Small tables with named rows and columns. After each table, cells are looked up by row and column.

dez:
           seg   dere   vemi  megak
sebade   47575  56266  30874  63324
visatud  24657  55777  46968  35069
seb      59644  45781  29797  76591
fitekar  62628  78066  32135  67823

fitekar, vemi -> 32135
visatud, vemi -> 46968
fitekar, dere -> 78066
visatud, seg -> 24657
fitekar, megak -> 67823
sebade, seg -> 47575
sebade, vemi -> 30874
seb, dere -> 45781
visatud, megak -> 35069
seb, seg -> 59644
sebade, megak -> 63324
visatud, dere -> 55777

Table lup
	zode	dobupas	vid	gur	getuv	gela
mer	142	119	62	29	135	161
soli	142	187	150	85	141	89
kezut	142	187	132	166	143	128
dodak	142	177	116	75	53	105
dagad	142	126	145	158	141	138
vuneto	142	156	127	136	169	136
gizeza	142	174	139	230	221	159
lafetul	142	122	98	79	27	128
fod	142	103	171	176	84	129
logi	142	169	182	124	78	80
gif	142	75	99	9	144	143
nid	142	148	118	108	47	108
viboban	142	110	73	114	135	174
parizi	142	118	197	192	124	111

gif, gur => 9
soli, zode => 142
dodak, vid => 116
dodak, getuv => 53
fod, getuv => 84
gizeza, getuv => 221

futiv =
,fesisem,sig,zeg,nafadem,taka,gom,zuseri,sudop,nug,ven
zodana,-21,2,1,-11,-25,43,-24,24,-15,6
lofaba,-9,30,44,-9,-1,-8,-4,-33,34,24
pefuz,43,-69,-45,-4,-34,13,70,37,-13,9
guf,31,7,-15,38,50,-8,20,24,-1,-14
sikesa,13,22,50,-7,3,-29,28,-47,53,35
fozo,34,9,-5,35,49,-20,28,10,11,-7
zenogal,-12,48,6,34,53,16,-43,24,-11,-21
kov,5,-2,46,-30,-39,-9,35,-42,48,48

guf, sig: 7
lofaba, nafadem: -9
kov, fesisem: 5
guf, fesisem: 31
lofaba, zeg: 44
sikesa, zuseri: 28
Row with the largest nafadem: guf

lazurit:
	lop	lugav	tobi	fulas	kep	lil	dul
mog	38.58	-14.65	97.80	-12.82	-20.26	41.56	4.14
kup	42.14	-23.75	31.73	-25.51	21.69	85.49	-31.86
pege	-12.57	14.11	54.45	-48.26	-8.22	63.37	-45.53
ratug	30.52	14.25	36.79	-41.19	29.86	82.75	49.55
mut	46.58	1.59	21.17	-28.31	39.20	84.31	54.28
tar	-19.98	14.26	-34.79	56.86	-5.56	-72.06	-6.72
kovo	80.86	-41.10	-12.25	35.16	43.52	38.90	37.26
tafefeb	39.70	6.82	22.23	-31.57	39.06	83.86	56.21
girak	-26.19	24.28	71.14	17.12	-48.55	-50.29	0.33

What is the lop of kovo in lazurit? 80.86
What is the tobi of kovo in lazurit? -12.25
What is the lop of pege in lazurit? -12.57
What is the lil of tar in lazurit? -72.06
What is the fulas of mut in lazurit? -28.31
What is the kep of tafefeb in lazurit? 39.06
Row with the largest lil: kup

mufi:
cols = lepe, gula, gev, fodit, gela, kolito, rigorad, gub, firupim, vefa
tiloti: [327, 527, 225, 189, 526, -334, 105, 704, 526, -379]
rivubu: [855, -127, 852, 897, 634, 65, 751, 369, -117, 179]
lon: [-327, 230, 1, -342, -298, 532, -123, -99, 512, 453]
dol: [320, 468, 251, 171, 546, -306, 86, 702, 540, -367]
falo: [185, 464, 124, 30, 455, -228, -17, 593, 499, -236]
zis: [894, -132, 797, 880, 539, 69, 701, 345, -162, 134]
vib: [118, -136, 434, 294, -81, 741, 389, -194, 26, 872]
nomuvun: [212, 509, 181, 27, 445, -228, 3, 592, 544, -271]
lakope: [-687, 360, -307, -644, -487, 544, -399, -70, 771, 280]
lenomam: [54, 468, 75, -54, 337, -34, -60, 490, 529, -35]
gozo: [919, -132, 882, 946, 703, 14, 788, 392, -149, 176]
ramekos: [168, -146, 519, 332, 24, 694, 476, -165, -50, 800]
mek: [273, 479, 194, 91, 523, -327, 44, 742, 552, -384]
goraris: [-228, 561, -28, -370, 107, 46, -287, 371, 663, 12]

gozo, gev -> 882
dol, vefa -> -367
vib, kolito -> 741
goraris, gela -> 107
gozo, firupim -> -149
falo, gula -> 464
vib, gev -> 434
tiloti, vefa -> -379
gozo, gula -> -132
dol, kolito -> -306
falo, gub -> 593
ramekos, kolito -> 694
lon, firupim -> 512
falo, gela -> 455
falo, vefa -> -236

zirozu =
columns: puf, zokeleg, kevula, pozuki, dazuseg, ruv, zelimim, somul
bunag: [387, 61, 341, 434, 761, 294, 154, 480]
funesa: [733, 320, 274, 188, 267, 149, 193, 773]
kek: [277, 558, 580, 633, 573, 663, 638, 248]
kal: [543, 866, 580, 483, 152, 624, 768, 449]
zok: [390, 623, 549, 547, 419, 604, 634, 348]
zedined: [386, 56, 340, 435, 765, 293, 151, 481]
bedaz: [693, 325, 288, 214, 288, 177, 214, 729]
pofota: [247, 558, 589, 651, 589, 682, 651, 216]
zarenaf: [492, 706, 539, 486, 286, 572, 655, 434]

zokeleg of zarenaf: 706
zelimim of kek: 638
pozuki of bedaz: 214
somul of kal: 449
puf of zok: 390
somul of zok: 348
puf of pofota: 247
kevula of funesa: 274
kevula of zok: 549
Row with the largest somul: funesa

non =
cols = famimev, sinugiz, neget
kurarim: [135, -673, -455]
lik: [71, -440, -423]
lenene: [258, 85, 459]
mak: [-585, 362, 166]
mimu: [51, -633, -362]
delev: [-667, -369, -876]
zuvavi: [-79, -363, -516]
teno: [309, -25, 566]
gurudub: [-588, 220, 85]
zuk: [177, -559, -448]
dedadi: [-418, -250, -528]
baf: [-82, -362, -456]
kose: [252, -460, -48]
dupoto: [202, -76, 430]

sinugiz of kurarim = -673
sinugiz of dedadi = -250
neget of kurarim = -455
famimev of baf = -82
sinugiz of dupoto = -76
sinugiz of teno = -25
famimev of mak = -585
famimev of teno = 309
sinugiz of baf = -362
sinugiz of mimu = -633
sinugiz of zuk = -559
famimev of delev = -667
sinugiz of lik = -440
neget of mimu = -362
neget of dedadi = -528
neget of baf = -456
famimev of lik = 71
Which row has the largest famimev? teno

keva =
,tepimo,gumi,vipa,geb,libil,gaba,taf,kufif,tud,selinez
tav,4606,-3218,5538,-6587,5643,3230,-4483,3511,-4438,-3818
kisul,4968,-4036,5607,-6309,5676,3424,-5187,3057,-3466,-4104
farak,-2071,6906,-5168,3345,-2861,-4798,6490,4926,-6258,6144
daka,4764,-3196,5135,-6623,5687,3538,-4689,3642,-4573,-3767
tozinim,-3648,-4901,775,1724,-2965,117,-3957,-3967,3046,-3931
todo,-363,8177,-4503,2049,-1076,-6617,6890,9724,-9841,6979
zeg,-3948,-4247,621,2165,-3499,175,-3675,-4203,3938,-2978
vuf,4873,-3093,5491,-6545,5560,3343,-4752,3708,-3959,-3562
gug,3325,-4574,5716,-5303,4741,3678,-5850,2159,-1954,-5034
gidovi,1209,-5945,5295,-4217,2528,4644,-6665,369,-40,-5893
kiru,-1611,7285,-5131,2606,-2293,-4863,6592,5931,-7230,6403
fogizi,-4612,-3433,395,2868,-4210,-197,-3087,-4678,3903,-2676
nepoz,-1861,6714,-5180,2844,-2728,-4625,6131,5044,-6785,6028
nase,4767,-3245,5433,-6445,5314,3408,-4700,3221,-3948,-3816

What is the gaba of kiru in keva?
-4863
What is the geb of vuf in keva?
-6545
What is the tepimo of tav in keva?
4606
What is the tud of tav in keva?
-4438
What is the vipa of zeg in keva?
621
What is the taf of zeg in keva?
-3675
What is the geb of nase in keva?
-6445
What is the taf of vuf in keva?
-4752
What is the geb of gug in keva?
-5303
What is the selinez of tozinim in keva?
-3931
What is the gaba of tozinim in keva?
117
What is the gaba of daka in keva?
3538
What is the taf of fogizi in keva?
-3087
What is the libil of nepoz in keva?
-2728

Table fab
	pazika	lugupa	fid	keta	tuki	rab	siko
mamol	49	-11	-82	94	17	96	18
vas	44	-57	81	-21	48	4	4
negefen	29	26	76	-25	17	60	40

What is the fid of mamol in fab? -82
What is the rab of vas in fab? 4
What is the siko of mamol in fab? 18
What is the keta of vas in fab? -21
What is the keta of mamol in fab? 94
What is the siko of vas in fab? 4

Table zivorim
          gik   kuro  bateto  nebekov  difof
lutuz   0.583  0.603   0.195    0.493  0.645
rubemo  0.796  0.799   0.397    0.001  0.806
goza    0.275  0.269   0.455    0.480  0.260

What is the gik of goza in zivorim?
0.275
What is the bateto of rubemo in zivorim?
0.397
What is the difof of rubemo in zivorim?
0.806
What is the gik of lutuz in zivorim?
0.583
What is the kuro of lutuz in zivorim?
0.603
What is the bateto of lutuz in zivorim?
0.195
What is the nebekov of lutuz in zivorim?
0.493
What is the kuro of goza in zivorim?
0.269
What is the difof of lutuz in zivorim?
0.645
What is the gik of rubemo in zivorim?
0.796
What is the difof of goza in zivorim?
0.260
What is the nebekov of goza in zivorim?
0.480
What is the nebekov of rubemo in zivorim?
0.001
What is the kuro of rubemo in zivorim?
0.799
What is the bateto of goza in zivorim?
0.455
Which row has the largest kuro? rubemo

niro
|  | figorel | kisigo | bimo |
|---|---|---|---|
| vatoki | 71 | 202 | 29 |
| sugetul | 232 | 34 | 189 |
| lobado | 79 | 198 | 30 |
| mezarav | 150 | 52 | 212 |
| dupetez | 208 | 68 | 149 |
| mazavo | 25 | 184 | 85 |
| magebi | 237 | 38 | 181 |
| koz | 158 | 126 | 89 |

mazavo, kisigo -> 184
sugetul, kisigo -> 34
mazavo, bimo -> 85
magebi, bimo -> 181
lobado, figorel -> 79
lobado, bimo -> 30
dupetez, kisigo -> 68
magebi, kisigo -> 38
lobado, kisigo -> 198
sugetul, bimo -> 189
koz, bimo -> 89
koz, kisigo -> 126
vatoki, figorel -> 71
dupetez, figorel -> 208
Row with the largest bimo: mezarav

